A =
array([[123, 127, 124, 129, 131, 130, 134, 124, 136, 134, 122, 128, 125,
        129],
       [121, 141, 133, 131, 140, 141, 134, 119, 118, 115, 132, 141, 143,
        123],
       [111, 139, 129, 145, 142, 137, 133, 119, 123, 116, 129, 143, 135,
        125],
       [100, 121, 103, 140, 133, 118, 121, 135, 118, 127, 129, 133, 131,
        113],
       [129, 127, 132, 142, 130, 127, 112, 124, 122, 124, 118, 138, 127,
        121],
       [113, 125, 120, 125, 123, 125, 126, 132, 119, 132, 126, 127, 128,
        120],
       [132, 136, 136, 130, 135, 136, 139, 125, 127, 126, 128, 126, 132,
        126]])
What is the entry just left of 103?
Answer: 121
What is the entry just right of 137?
Answer: 133
What is the entry just right of the largest entry?
Answer: 142
The smallest entry: 100
The maximum is 145
What is the entry just right of 111?
Answer: 139

data =
[[138 127 128 135 125 125 138 131 117]
 [148 144 132 152 126 124 136 142 104]
 [133 118 132 128 130 107 130 130 131]
 [101 123 123 144 138 141 139 147 134]
 [140 127 123 109 113 112 100 111 111]]
Indices start at 1.
Report the entry in row 2 and column 1.
Answer: 148
The entry just left of the largest entry -> 132
Report the top-right entry.
Answer: 117
Report the entry in the top-left corner.
Answer: 138
The entry in row 3 and column 1 -> 133
The entry directly below 126 is 130
Report the entry directly above the centre entry.
Answer: 126
Report the entry directly above 134.
Answer: 131
Report the entry just right of the centre entry.
Answer: 107
The entry just right of the smallest entry is 111
Report the entry in the bottom-right corner.
Answer: 111
Report the entry in row 1 and column 3.
Answer: 128
The entry at row 1, column 2: 127
Report the entry in row 3 and column 2.
Answer: 118
The entry in the bottom-left corner is 140
Report the top entry of the column that holds the largest entry.
Answer: 135

[[132 119 134 130 129 126 131 127]
 [131 101 135 126 139 125 141 130]]
Give the 5th entry from the end, reading row by row.
126
The entry just left of 125 is 139
Give the entry directly above the smallest entry.
119
Give the first entry on the diagonal from the top-right corner.
127
Give the entry in the bottom-left corner.
131
The second entry on the main diagonal is 101
